Here are some points, each followed by its number:
ndarray[-21  44  11 -30  30 -33  52 -36  24 -50   2 -16  19  14  11 -30
        -13   9 -73 -48 -45 -44   0 -34 -10  46   4 -26  17 -14  66 -53] 0
ndarray[-11 -50 -18  34 -53  29  -1   9  -1  26  30   7   0  -6   8  -7
          2 -15  -2   0  21  33  22  43 -11 -16   1  31 -44  30 -26   6] 1
ndarray[-26  36  23  47 -11 -44  83 -12   7  23  21   0  54   5  -3   3
        -27  53 -20 -34 -20 -15 -40   0   3  21  68  41 -19  -2  10  40] 2
ndarray[ 38  12   8  15   3  38 -54  28 -43  24  26  28 -15  -6  -1   3
         41 -44  17  16  38  15  48  18 -30 -17 -14 -37  -3 -13   2   0] 3
ndarray[ -3  -5  29  29  33  19 -60 -19  -9  14  36   3  13 -59 -29  30
          5 -68 -27  18  28  36  36  41  -2 -19 -37   4 -30  -8 -11   9] 4
ndarray[  7 -38  33  36 -28  11 -55  14  -5 -21 -38  26 -35   9  -2  23
        -57 -27  33 -16 -29  14   8 -15 109  -3 -25  74  17  47  -9  76] 5
ndarray[-40   8 -33  15  -4 -52   1 -25  31 -18 -12 -19 -35  13   5  -9
        -20 -21 -13 -20 -52   9 -21 -27  29   2 -23  44  22 -20  -4 -37] 6
ndarray[-11 -36  56 -83  25  17  -1   2  44 -51 -29 -19  22  63 -35 -11
        -21 -18 -22 -71 -39 -21   5 -73  32  36 -10  -4   7  18  61   3] 7
ndarray[ -20   84  -23  -70  -25  -16  -11  -30  -58   -5   46  -23  -83
          50   17  -25   54   28  -10  -25    7   49   33 -105    7   35
           7 -127   19  -53    4  -59] 8
ndarray[-12  27  20 -24  42   0  24 -12   9 -28  15  19   5  -2  -3 -20
        -14  -1 -47 -22 -29 -36  -5 -13 -22  11   4 -33  12 -20  54 -25] 9
ndarray[-39  16 -37 -37 -19  24  57 -25  22  22   9 -16 -23 -18  84  -8
          5  44  -8  27  13 -59 -21   7  -6  15   8 -42  10  69 -28   4] 10
ndarray[ 37  -1  35  23  -1  32 -43  24 -26  10  46  27   2  -8 -10   5
         35 -36   6  29  56   8  58   5 -18 -17 -19 -22  -8 -18   7   6] 11
ndarray[-25 -20 -46 -56 -13  38 -37   9  14  44  26 -28 -36 -10  22   1
        103 -11  49  88  74 -37 -11  27  -4 -56 -90 -12 -21  66 -65 -50] 12
ndarray[ 11  -8 -42  69  18 -35 -60   2  13 -21 -10 -28 -45   4 -41 -11
        -12 -37  34  20  21  31 -13  19  77 -12 -16  32  29 -44 -14  29] 13
ndarray[ -38  -93   73  -91  -45   58  -16    1   14  -17    2  -45  -25
          59  -24  -32  -16  -16   64  -44   39   10   49 -123   85   53
         -85  -59  -10  116   -3   71] 14
ndarray[-24  -9  34   7  25 -12  21 -69  33  -8  53 -30   1 -54 -21   7
        -27 -57 -43   0 -22  44  27 -51  27  27 -20 -29 -32 -11  15 -27] 15
ndarray[-22  23 -69 -58 -29  22  87 -33  20  24 -18 -37 -35 -19 122  -6
         30  66   4  48  -5 -69 -44  43 -11  10 -25 -43   7  94 -49   1] 16
ndarray[ -83   40  -18  -66   22   19   56   15   54   18  -17   -9  -34
         -41   24   26   14   -5    3   62  -38  -27  -22    5  -96  -36
        -104  -69   51   18  -47  -47] 17
ndarray[ 19 -20  30   5  15  60 -34  31  -7   5  20  15  -8 -22   4  -2
         -8 -41  14   7  35  14  39  17   6  -7 -25 -24 -25  22  20  13] 18
ndarray[ 26 -10   1  58 -12  23   4  35 -31  -1  20   4  40 -15 -20  -8
          9   3  12  24  13 -16 -12  37 -30  -2   7   1 -27  -5   5  42] 19
ndarray[  21  -26  -88  -80  -39  -85  -36  -26   28  -75  -19  -50  -20
           9   -9   41   -7  -23   -7   -3  -40   -1 -102   28   54  -15
          -9  -18  -11   19   25  -19] 20
ndarray[-36  35 -40 -98  -7  20  55 -53  33  16  -2 -28 -46 -40  65  -6
         20  36 -19  39 -19 -80 -13 -31 -11  -5 -41 -69  29  62 -21 -54] 21
ndarray[ 30  34  21 -51 -22  31   3   2 -42   2  31  49 -27   0  41   4
         -2  18  28  22   2   9  66   1  19  18  56 -49  14  25  37  43] 22
ndarray[ -5   5 -22 -43 -31  37  26 -34  -8  11   0   4 -74 -19  31   0
        -13  35 -26  21 -11 -21  -9 -30 -17  17  17 -60   4  32 -16  -2] 23
New points follow, each followed by the numbers of its three nearest points above by angle, smallest number first.
ndarray[-11   2 -27  23  -2   4 -53 -10  -6  25  -4  12 -34 -23  24  15
         38  -4  49  56  25  -5   0 -17  32 -47 -41  50  23  14 -59  -7] 5 12 13
ndarray[ -6 -19  25   9  -9  23  26  -5  -4   2  -6  -6  13 -17  16  -4
        -62 -20 -33 -38 -10   1  10  33  28  18  26 -19 -38  33  18  39] 2 5 18
ndarray[ -5  11   9  -3  -7  19  10  35  -2  40 -12  21  -7 -29  16  16
        -55 -26  11 -11  11  26   7  51 -47  -6 -21 -15  16  12 -24  -5] 1 17 18
ndarray[ -8  28   0 -14 -12   6  34  23  25  18  -2  37 -22 -32  18  39
        -54 -24  -9 -14   8  41  -8  49 -74  17 -44 -17  36  11  -2  -4] 16 17 23
ndarray[  2 -21  25 -45  29  24 -49  14  24  -2   5   3   6  27  -5  11
         15 -56  -8 -12  12   7  22 -65  -8  29  19 -25 -21 -34  10 -33] 7 8 15
ndarray[ 11 -31 -53 -34 -26 -82 -34  44  11 -45  20 -28  22  21 -18  46
          8   7   7  -1  42  19 -59  36  17 -57 -25  27 -10  32 -12 -40] 12 13 20
ndarray[  5  27  20  -3  13  -3 -26 -10 -17 -13   1  -9 -54  36 -34 -54
         20  19 -50 -30  10   5 -12 -69   7  -1 -13 -45   8 -42   2 -50] 0 8 9
ndarray[ 34 -43   6  87 -70  19  24  33 -29  31   1  21  69  20  -6 -25
        -38  38  26 -28  13  13  -9  67  20  28  10  52 -57  61   2 118] 1 2 19
ndarray[ -4   6  -9 -10   3  -2 -28   5  20  -8  27  -4  23 -19  -4  15
         19 -37 -12 -12 -17  18  -9  43  20 -35 -17  -8 -25  13  22 -31] 4 18 20
ndarray[  3  12  16  43  34  -5 -12 -21   4 -16  21  -1  11  -8  -6  -2
        -29   0   3 -17   5   5  28  31 -14   0  44  36 -47  -3  25   4] 2 4 19
ndarray[ 25   5 -27  43 -35 -23   5   0 -60   9 -32  16  26  11  37  -1
        -35  24  -8   3 -57  -9 -24  10  13  35  40  61  -8   6   5  22] 2 5 19
ndarray[ 25 -12 -39  -9  -4 -24 -48   8  -7 -15  21 -12  -4  23 -29  25
         21 -33   6   0  21  16 -41  26  14 -27 -38  -4 -15   0   5 -22] 12 13 20
ndarray[-18  33  28  -6  45  16  11   3  12  35  57  11 -22 -19  -8  21
         43 -31  -8  24  33   6  23 -32   3 -25  -9  -5  22  -9  -8 -46] 3 4 11
ndarray[-35  43 -24 -46  19  15  26 -36   2   4 -16 -18 -39  18  12 -54
         65  51 -64  21   2 -36 -22 -69   7 -17 -61 -37  17   9 -10 -72] 8 17 21
ndarray[ 45 -19  -2  52  -2  17 -22  32 -35  27  14  35  22   1  18 -11
         -8  -5   0  28  24  10   8  43 -13   7   5   0 -26  -2   4  37] 3 11 19
ndarray[ 28 -11  -5  17   4 -23  51  -8  -8 -16  10 -17  38  -7  14  -8
        -21  11 -52  -9  -8   8  19 -10 -17  55  45  -2  -7  -7  16   6] 0 2 9
ndarray[ -6  36 -39   6  34 -49  -6  -3   7 -32   2 -28 -45  18 -36 -30
         21   2 -10 -37   9  25 -13 -31  24  -8  -7 -36  32 -48   6   0] 6 8 13
ndarray[-56  48 -16 -68  30  30  52 -16 -43  27  15 -13 -17  35  30 -59
         80  73  15   4  -8 -22  47 -20  17  -7 -56 -23  11  48   1 -15] 10 16 21
ndarray[-18  -9  31 -88  34   7  -5 -12  22 -26  -1  10  14  54 -15 -33
         29 -18  -3 -34 -44   3  53 -90 -20  50  19 -12 -10 -27  36 -40] 0 7 9
ndarray[ -6  11   7 -22  27  53 -39  23  13  37  17 -18 -11 -22  -5  -3
         77 -14  24  64  32 -35  31  17 -44 -37 -45 -51 -12   6 -22 -19] 3 11 12
ndarray[  5  19  -1   4 -27  19 -52  28 -43  17 -54  22 -28 -14  70  23
         30  -4  26  67 -63 -41  15 -31  41 -13  10  86  23 -10 -30 -32] 5 6 12
ndarray[ -5  21  -9 -14   3  -5 -31  -8 -18 -25 -29  26  -9   6  40  36
        -19   1 -19  -1 -67 -22   6 -32  20   2  22  45  12 -12  16 -48] 0 6 9
ndarray[  3  -9   2 -20  20  10 -19   0   8 -12  34   2   3   3  11 -14
         -2 -34 -14   0  -4  11  10 -17   3  13   0 -18  -5  -7  23 -31] 7 9 15
ndarray[-46  33 -62   3  26 -39  24 -35  31 -27 -41 -49 -25   4  26 -11
         11  17  19  15 -46 -48 -40 -43  56 -21 -34  49  45 -22 -49 -26] 6 20 21
ndarray[ -81  -40   27 -112    4   -3    7   27   49  -20  -37  -53   -7
          62   16   -6   30   10   14  -26    0  -43  -17  -77   18    6
         -48  -21   30   78  -43  -35] 7 14 21
ndarray[ -27   17  -35   24   22  -68   38  -71   28  -58  -22  -49  -19
          -7  -27   -2  -44  -15  -18  -38 -106    1  -27  -93   49   23
          -8   34   27  -29   12  -23] 0 6 15
ndarray[-28   1 -48  22 -28  -1  84 -31  11  35  -6 -45  27  -1  30 -23
         22  90   2  27  -7 -57 -33  39 -18   3 -37  22 -28  63 -53  29] 10 16 21
ndarray[  50   44  -23    1  -46  -42   38  -28  -52   -8  -38   60   56
          27   34  -17   -5   82  -11  -11 -105    7    7   18   27   40
          67   97   24  -27   29   29] 0 2 22
ndarray[-48  32  20 -23  54  16  13   2  49 -22  10 -28  -8 -10 -18 -29
         85   4  -6  52 -21 -55 -13  -5 -43 -44 -48 -63  35 -55  17 -44] 9 17 21
ndarray[ 10  44 -37 -27  15 -41 -15 -12 -22 -47 -14 -19  -2  42 -33  -9
         32  10 -24 -65   5  26 -13 -17  15  16 -15 -53  42 -84  18  -1] 0 8 9
ndarray[-17  -9 -13 -14  20  45 -25   6 -12  31  33   0 -22 -30  31   7
         51 -16  20  84  59 -12  30  41 -12 -35 -63 -29 -16  43 -32 -31] 3 11 12
ndarray[ 38 -52  71  51   7  39   3  30  -8  -7  22  15  -9  41 -18 -42
        -44  21  13 -43  33  33  33  43  43  53   2  43 -55 116  21  87] 5 14 18
ndarray[ 22 -14  12  66  25 -14 -20  -3  15  -2  22  -1  13  -8 -26  -6
         -2 -32  23   6  19  34   6  32  23  -6 -17   8   6 -16  -2  30] 4 13 19
ndarray[  -3   16   -9   39  -23  -55    0  -13  -23  -12  -62   24   12
          11   63    9  -27   27   -3   -5 -121  -19  -25  -24   58    6
          50   92    8    3  -17  -23] 2 5 6
ndarray[-19 -34 -16  57 -13  25  29 -15   9  44  10 -16  36 -32  36 -16
         -3  18  26  18   8   6  -4  52  24 -27 -45  18 -60  89 -61  42] 1 12 16
ndarray[ 17 -10 -12  62 -16  -7  35 -25 -27   1   8   2  38  11  -4  -5
        -21  28 -26  -4  -8 -12  -3  34 -12  17  17  17 -18   6   5  24] 1 2 19
ndarray[  1  -8  24  31  22  21 -40  -7  12  29  32  10   8 -48  -7  29
          7 -59  -7  15  22  16  42  39 -29 -29 -23  14 -24 -23  -9  -5] 3 4 11
ndarray[-22  20 -29   0   0   4  41 -19  19  27   7 -14  24   0  29 -21
         33  28  -4  18   4 -29 -15  18 -16   1 -41   2 -16  43 -14 -14] 10 16 21
ndarray[ 48  -5   0  53  -8  28 -28   8 -32   2  25  28  20  -2   8  -8
          5 -18  10  27  32  14  17  56 -26 -12   1   7 -11  11   3  26] 3 11 19
ndarray[ 11  35  22 -17  21   3   1  -4  13  -4  18  -3  13   3  -5  -9
          1 -10 -44  -3 -17 -19  -1   5  -3  -2  -7 -27   4   3  20 -28] 0 9 15
ndarray[-11 -25  11 -14  67 -26  21 -21  11  36 -47 -38 -27 -34   7   2
         16  40   7  15  37  -5 -11 -19  23 -33 -30  32  15   9 -48 -24] 12 17 21
ndarray[ 14   8  -1 -21  19   9   6 -12  10 -12  18  -6 -30 -22  14  23
        -39 -44  -3  15   6   7  27   8   2   5  24 -73  40  -8  21   8] 15 22 23
ndarray[ 15   7  20 -58  11  25 -25   7   2 -17   1  15 -17  -6  12  18
        -10 -42 -17  11  22   0  10 -27  -6  26  31 -63  14  -9  12  -8] 8 22 23
ndarray[ 12  27 -45  36   2 -42  29   2  -4 -21  -8  20  -2   7 -35 -31
        -23  36  13 -28 -13   6  -7  15  10  -3   7   6 -10 -24  24  20] 2 6 13
ndarray[ -15   34  -18  -59  -11   -5  -22  -39  -15  -32  -42   28  -29
         -27   74   23  -44   -4  -14   -4 -113  -50  -18  -63   36   19
          78   15   30  -26   35  -24] 0 6 9
ndarray[ 39  -8 -10  33 -23   8 -37   2 -50  11 -14  51  11 -11  37  10
        -21   7  20  19 -15   5  19  16  22  -1  12  61 -10 -16 -13  17] 1 5 19
ndarray[-24   2 -40  15   5 -16  10  15  44  20 -12   9 -22 -30 -30  27
        -44 -55  27 -14  14  72 -31  32 -54  -3 -60 -12  40  -5 -10   7] 4 13 17
ndarray[-34   3 -29 -38   8 -22  86 -36  37 -12 -19 -47  35  26  11 -31
          4  42 -27 -13 -47 -57 -31 -22 -21  41 -10 -12   0  39 -12 -15] 0 16 21
ndarray[ 12 -53  -5 -11  37  12 -75   4  31 -24 -13  -2  -3  30 -37 -24
         13 -76  27  13  21  15  20 -51   1   1   6 -24  -6 -46  -9 -27] 3 11 13
ndarray[ -25  -22   69  -73  -13   33  -30   12    3  -59 -119   25    3
          44  -26  -13  -64   -2   36  -47  -97  -66    4 -109   42    8
          29   24   -9    5   50    2] 5 7 14
ndarray[ 24  15   9 -29  20  -3   2  27  24  -3  19  -4  25 -13  21  20
         -7 -11 -18  14  47   3 -13  28 -26 -18 -13 -19  25  11   6 -35] 11 12 17
